128 stands for zero in the data rows.
Here are some numbered points:
[159 170  88 112 144  74 100  75 103  96 110 104 157 142 164  91 133 188
 112 123 144  98 134 207  64 155 167 139 163 122  72 168] 0
[117  98 142 141 182  72 122 131 135  85 132 150 145 159 199 146 137 158
 121 124 109  81 123 143 102 115 156 113 113 136 143 132] 1
[ 98 105 130 112 136 164 164  96  96  91 158 139 141 118 136 142 113 131
 121 108 123 109 120 105 141 140 166 165 149 129 124 152] 2
[ 87 113  84  86  90 155 212  79  71 120 162 111 156 144  99  58 117 105
 161 149 148  94  84 103 157 127 179 152  81 176  82 153] 3
[174 111 147 139 101 160  15 129 141 170 120  69 123 105 159 108 166 107
 130  94 143 164 160  91  80  95 128 123 131 128 184 148] 4
[152 155  93 118  70  77 125  34 107 183  20 155  64 140 135 105 137 132
  48 144 122 104 188 255  54 170 129 188 171  87  94 187] 5
[125 129 144  98 117  81 128 156 179  61 108 111 165 162 185  86 185 154
 159 144 128 113 197  99 131  91 175  95 168  95  81 104] 6
[ 69 159 156 147 134 100 100 144 141 121 127 199 152 129 161 128 143 203
 110 171 116 130 138 130 118 137 129 102 116 119 127 129] 7
[ 96 130 123 129 193  85 199 169 129  94 172 139 133 104 176 186 167 154
 140 185 137 110 108 114 150 119 114 103 151 117 120  88] 8
[162 135 139 153 112 117 105 114 145 125  99 148  94  99 112 123 174 170
 103 136 156 138 115 101 131 156 117 134 127 124 111 151] 9
[157  98  75 138 126  99 160 100 171 135  78 121 133 131 153  83 173 169
 102 150 114 112 163 134 103 151 132 135 153  88 112  86] 10
[180 102  81 115  99 110 108  64 139 150 125  64 148  76 117  94 132  87
 111 138 127 105 143 103 104 135  87 163 122  84 152 172] 11
[100 164 121  78 127 144  95  94  98  94 139 135 179 116 115 159 145 145
  98 141 120 143 130 187 117  93 145 143  68 199 116 210] 12
[150 137 173 106 128 144  82 148 151 106 152  95 141 103 137 159 106 112
 174 111 138 133  87  68 157 148 150  93 169 149 137 189] 13
[110 132 143 118 135 129 156 112 149  67 143 148 140 148 126 172 123 106
 156  79 116 124 124 141 155 132 136 133  96 136 128 100] 14
[183 167 114 118 134 146 100 138  88 124 112 146 144  93 148 138 154 128
 127 122 144 126 168 198 118 113 164 156 102 146  98 228] 15
[155 162 172 136 136 106  76 155 121 181 116 172 133 111 146 130 146 148
  93 136 177 119 115 100 115  99 105 132  98 132 140 180] 16
[ 91 172 110 129  85 109 134  95 116 172 145 100 108 138 128 141  69 127
 121 110 113 142  95 164 101 142  95 148 105  89  97 119] 17
[157 155 133 189 119  95 111 121  92 181 111 175  58 143 103  97 138  73
  56 142 133 171 180 206  50 137  86 137 187  82 124 152] 18
[ 90  89 125 153 132 145 185 163 170 101 118 144 140 115 128 212 121  92
 153 114 143  97 105  87 182 141 164  91 154 147 117  66] 19
[ 43 146 157 134 200  87 149 143 138  88 165 177 119 123 110 195 156 120
 144 150 104  90 131  70 158 137 187 106 107 132 123  42] 20
[ 94  97 144 131 117 147 128 161  99 117 156 147 149 126 127 138 116 104
 115 120 130 118  87  90 154 101 144  92 145 134 138  95] 21
[150 154 166 144 127 134  41 147 120 140  86 118 163 112 128 136 179 171
  56 124 183 113 141 116  55 130 104 130 145 129 146 135] 22
[176 110 123 138  60  73 143  80 151 136  74 121 105 122 131 138 156 116
 138 118  90  74 142 173 157 170 120 170 182  56 127  86] 23
[105  79  96 126 103 179 109 128 121 160 161 156  98 166 118 140  76  36
 177  97 104 192 110  93 127 144 125 148 109 141 125  88] 24
[ 80 150 127 123 184 121 161 157 168  70 169 135 147 133 156 114  97 151
 160 109 132  86 137 119 177 144 211 105  90 148  90 126] 25
[127 115 146 158  96 102 139  72 100 200  99 131 130 134 112  89  94 100
 116  95  84 125 145 165  86 154 133 182 131 104  95 137] 26
[ 95 118 135 128 165 121 169 182 201 100 179  86 124 165 154 160 122  98
 153  82 131 130 102  80 160 123 181  66 178 124 123  27] 27
[110 123  79 115 108 162 155 118 116 115 143 129  90  94  97  77  87 119
 114  80 156 125 137 135 139 115 142 169 100 123 110 172] 28
[ 98 151  95  98  79 153 233  63 106 120 138 129 104 148  76 110  97 111
 100  89 113 152  56 177 129 152 132 180 156 114 136 100] 29
[175  84  89 122 102 125 190  90  84 217  91 161  92 100  98  74 153  69
 123 149 100 128 108 183  94 150 109 186 133  67  97 139] 30
[130 129 134 104 139 145 141 147 117 141 148 116 109 136 152 129  84 116
 147 106  73 158  86 156 127 133 149 118 213 101 132 136] 31
[105 120 150 108 160 145 152 141 124  83 182 151 106 147 164 117 117 156
 160 139 131 108 105 137 158 153 166 103 151 166 114  60] 32
[144  96 168 167  68  90 136 139 115 228  71 186  77 104 129 105 179  87
 109 134 141 160 135 140 114 164 100 124 181  70 138 109] 33
[125 100 153 142 148 153  65 154 134 150 141 121 117 110 143 145 101 123
 125  90 132 130  94  35 100 152  94 115 167 142 194 100] 34
[151 163 152 156 114  92 143  74 112 190 107 129 128 114 162  71 177 166
 116 159 162 102 156 186 154 152 146 151 135 111 125 159] 35
[116 162 113 110  86  82 169  68  80 164 108 121  76 132 120  93 136 100
 128 130 120 152 171 161 103 140 101 132 190  78 107 118] 36
[127 136 112 138 106 124  10 106 106 165 101 124 106 158 106  90 123 150
 126 140 184 158 101  91  95 152 113 125 140 121 185 166] 37
[121 136 146 141 144 150 156 140 135  83 156 176 148 120 146 155 104 133
 150 133 129 113 140 129 150 149 103  78 145 113 108  82] 38
[113  82 135 120 128 114 126 174 166  97 189 123 145 133 115 147 112 145
 142 140 125  98 150 105 157 158 108 114 159 144 130  68] 39
[ 74 105 113 122 152 144 189 162 131  93 151 143 196 120 154 159 124  94
 181 139  71  81 104  77 170 123 197  52  81 111 124  97] 40
[123 114 176 103 147 209  50 228 127  81 189 101 135 137 118 185  63 110
 211  72 154 163  84   0 162  91 140  90 116 140 178 103] 41
[204 127 136 143  95 128 107 115  90 201  65 115  76 118 138 121 133  87
  93 119 142 132 128 212  64 131  97 154 162  92 146 160] 42
[124 108 191 141 133 150  94 197 120 150 181 163 109 112 134 165 134 111
  91 128 139 117 115  45 169 121 135  63 153 132 159 105] 43
[141 105  63 116 111  78 179 106 119 196  98 194  98  80 188  45 171 179
  51 200 107 127 174 227  94 114 138 175 154 147  62 174] 44
[150 143 105 115 111 105 165 127 104 172  95 178  72 124 100  97 173 122
 124 126  95 164 135 173  82 113 130 170 177  91 116 148] 45
[186 179 133 146 142  97 102  77 147 103  42 146 123  76 159 119 184 180
 101 171 103 139 141 167  78 166 120 179 137  89 164 182] 46
[143 146 104 114 148 110  96 135 120 101  62 140 146 130 139 176  99 152
 108 123 182 118 189  54 141 126 146 116 133 148 132 123] 47
[ 96  97  85  73 157 111 201 156  98  74 164 130 127 149 121 130 100 134
 169  86  67 103 100 103 147  99 203 124  60 118 101  81] 48
[167 156 120 126 160 137  70 197 155  78 103 129 180  99 139 127 134 195
 107 136 164 136 119  83 124 139 179 164  79 170 109 207] 49
[139 147 113  94 179 138 117 166 146  73 127 144 130 120 126 140 118 141
 137 136 103  93 124 139 167  85 173 115  80 141 119 163] 50
[139 146 184 125 169 190  81 170 109 146 137 121 141  89 103 179  59  45
 178  90 153 167 111  14 119 136 119 137  93 178 190 173] 51
[168 140 156 124  98 120 114  88  99 163  95  88 105 100 118 113  96  40
 151 108 112 110 100 146 136 158 125 160 153 100 135 159] 52
[108  97 110 151  91  67 148 164 149 201  96 182 108  89 137 105 205 125
 112 124 115 157 159 143 118 137 211 113 190  47 154 130] 53
[110  79 174 109 152 111 143 192 171 130 125 149 149  77 158 178 121 111
 178 132 153 135 132  43 160 101 156  67 115 115 125 118] 54
[ 16  69 106 112 131 139 216 144 171  78 218  83 117 162 126 149 106 111
 236  90  48 133 124 125 181 121 160 118 115 152 126   0] 55
[154  94  90 145 112  79 226  29 157 164  95 141  79 102 134  94 169 156
  62 173 100 129 162 234 120 153 123 176 196  91  70  75] 56
[119 158 113  94 140 140 164  99  93 103 163 124 133 129  83 126  66 123
 126 124 124 132  92 120 130 137 119 170  98 179 121 173] 57
[177 173 100 102 127 227  84  81  36 146 128  82 119 122 101 145  43  95
  94 111 135 154  88 143  76 136  80 157  80 157 154 194] 58
[140 169  62  92 126 176 180 108 128  62  83 138 155 126 126 104 108 150
 107 113 132 113  99 192 116 121 143 181 118 128 123 171] 59
[ 60  98 173 179 156  78  93 169 198 159  90 142 118 103 173 158 208 147
 162 153 163 113 149  75  95 163 150  58 185 107 127  74] 60
[125 112 187 149  60 144  56 192 115 228 161 121  51  78 107 162 100  49
 143 126 119 182 142  72  49  68  55 167 161  95 179 135] 61
[134  83 159 123 137 145  70 206 199 125  63 152 140  89 167 122 213 168
 149 101 167  98 193  49 127 130 189  75 126 106 117 127] 62
[169 123 162 131 151 116 106 146 122 101 130 125 187 126 154 174 140 194
 130 134 135  63 121 136 105 107 138  86 115 184 149 136] 63
[106 108 100 138 151  92 167 161 198 114  77 129 126 148 144 116 179 170
 171 125 130  91 117 144 138 126 178  62 121 107 116  67] 64
[162 129 178 154 152 118  64 103 129 147 108 169 130 113 152 128 184 158
  60 138 186 142 142 115  91 126 105  99 149 124 144 122] 65
[125 158 105 133 150 129  95 157 137  86 118 141 132 126 159 142 144 170
  92 153 152 170 144 148 130 118 139 165  67 172 108 220] 66
[105  90 160 150 100 124  74 199 189 255 144 151  71 114 108 188 124  77
 161 111 105 145 100  87 153  80 119 148 187  78 127  95] 67
[138 154 152  96 132 206 100 127  55 161 176 107 106  92  73 143  82 103
  89 138 162 151 123 119  93 122 119 183  64 162 135 177] 68
[144 186 135 125  91 165  85 126 162 123 156 101 121 109 137 139 117 112
 109 148 145 122 116  96 147 136 132 139 158 159 155 118] 69
New points follow, each followed by the number of its nearest point above.
[136 126 140 154 120 104 137 125 130 131 141 134 112 104 154 159 147 163
 101 151 146 124 154 114 112  97 161 126 132  83 168 112] 9
[126 158  75  93 124 100  75   0 121  39 101  77 175 142 152  59 146 244
  70 166 103 139 175 240  68 203  80 180  91 127  99 205] 0
[214 181 155  63 119 171  50 117  88  95 111  72 145  95 114 137  66  80
 141 101 154 139 104  75  99 164 110 143  58 162 166 255] 58
[153 180 148 148 115 115 135 183 167 102 109 126 155 174 131 168 140 149
 140 144 127  68 130 152 131 103 143  84 117 141 128 103] 63
[171 176 170 139 111 142  44  94 110 200  56 149 149  63 118 111  88  78
  83 128 143 161 129 163  39 127 102 178 131 131 149 233] 42
[ 77 117  80 135  65 129 171 147 170  97 221 155 144 178 108 128  89  97
 232  74  93 121  90 106 180 115 175  58 113 136 137   4] 55
[132 148 128 161 115 154  88  88 101 143 135 111  99 115 142 165 121 108
  62 139 108 122  98 131 106 131 102 102 147 115 133 116] 69
[172 134 128 117 141 101 194 111 134 105 162 112 118 153 159 124 129 155
 121 129  91 155  98 178 129 146 108 109 198  72 112 110] 31
[124 107 134 136 135  88  63 136 222  85 123 108 165  63 165  88 159 157
 157 146 120 100 184  98 130 115 148 101 165 101 150 144] 6
[154 158 101  90 141 173 130 119 120  31 180 109 200 169 118 133 113 178
 147 108 123 112 127 202 118 120 161 176  42 177 108 230] 12
[134 148 113 121 132  85 148 120 136  49 133 126 160 131 132 127 170 201
 113 153 107 107 148 123 108 132 105 133 130 109 105  86] 10
[ 68  66  77  81 102  88 189  96 139 103 196  69 134 192 119 142 118 116
 216 110  62  95 100  77 147 152 133  93 124 138 113  50] 55
[177 105 104 125 132 137  79 117 167 181 121 161 116 116 100 113 145 106
 147  81 160 148 145 148 151 156  98 178 149 101 149  93] 9
[ 66 143 108 130 157  97 230 167 155  86 179 153 107 158 166 161 131 151
 169 151 117  91 133 120 111 130 156  70 123 107 132  57] 8
[ 68  90  86  65 139 138 184 137 157 122 210  58 111 170 124 176  69  87
 234  79  69 160 105 127 181 131 181  94 119 175  91  16] 55
[132 173  70 152  50  64 192  10 116 162 124 132 104 124 162  96 180 125
  91 171  85 128 176 221 128 161 148 153 165  95  93 101] 56
[131 139 134 113 190 123 105 110 114 111 175 134 115 125 134 184 102 130
 128 112 122 121  75  90 138 104 156  78 110 163 133  76] 21
[149  89 172 155 113 133 126 173 105 140  99 132 105  94 122 105 108  72
 148 109 123 164 130 104 157 139 141 120 159  80 165  97] 21
[103 161 133 129 116 101  33 187 157  92  75 129 136 110  99 148 146 132
 145 129 203 111 184  84 132  96 122 109 115 121 191 123] 47
[ 88  90 126 149 127 115 194  89 111 133 164 109  81 123 126 178  55  63
 141 115  84 106 129 108 154 170 178 110 151 118  95  58] 19
[129  83 133 179 126 124 114 156 157 164 101 163 129 135 126 123 157 129
 117 137 150 121 107  90 125 114 100 140 145 166 113 108] 9
[112 132 156 177 141 175 135 167 121 120 181 137 114 184 123 157  74 111
 204 113 149 101  74  35 171 115  87  60 147 159 132  75] 21
[213 166 197 159  97 174   0  98  76 140  30 112 137  95 121 132 120 143
  11 130 170 168 140 138  17 124  91 200 111 145 194 255] 22
[133 124 163 134 118 104 132 179 149 161 138 131 141 109 119 168 133 109
 124 136 161 141  99  74 117 116  90 128 114 101 133  66] 21
[111 135 120 165 147 153  85 103  72 146  89 124 101 109 101 110 101  96
 129 131 120 175 138 157  62 143 131 188 165  94 150 144] 26
[179 140 106 184 118 124 140  49 107 204  46 134 112 136 144 102 135 130
  83 150 144 144 152 156  86 119  82 152 190 117 139 159] 42
[120 133 174 105 133 147 124 145 101  96 180 140 106 121 106 148  93 114
  98 129 116 129 139  97 131  75 143 124 160 139 132 139] 21
[ 88 148 139 139 139 143 145 166  76 148 173 128 126  84 112 187  86  67
 151 104 124 114 114 119 190 127 149  82  92 116 143 133] 21
[ 71 142  94  85  98 154 217 115 118 124 219  24  90 162  89 130  69  64
 224 113  80 138  73 163 190 129 127 126 113 177 138  39] 55
[120 118 152 156 124 124 139 116 138 206 120 150 115 151 140 137 120  96
 166 138  57 156 120 157 152 157 119 134 188 112 117  68] 31
[161 131 107 147 141 133 156  69  93 126 126 143 105 132 104 149 134 106
 150  91 127 170 120 210  96 139 116 160 125 132 164 145] 45
[217 211 156 116 174 159  27 130  80 134 103 104 164  97 114 134  40 120
 100  85 166 100 110  87  76 117  90 140 127 168 196 215] 58
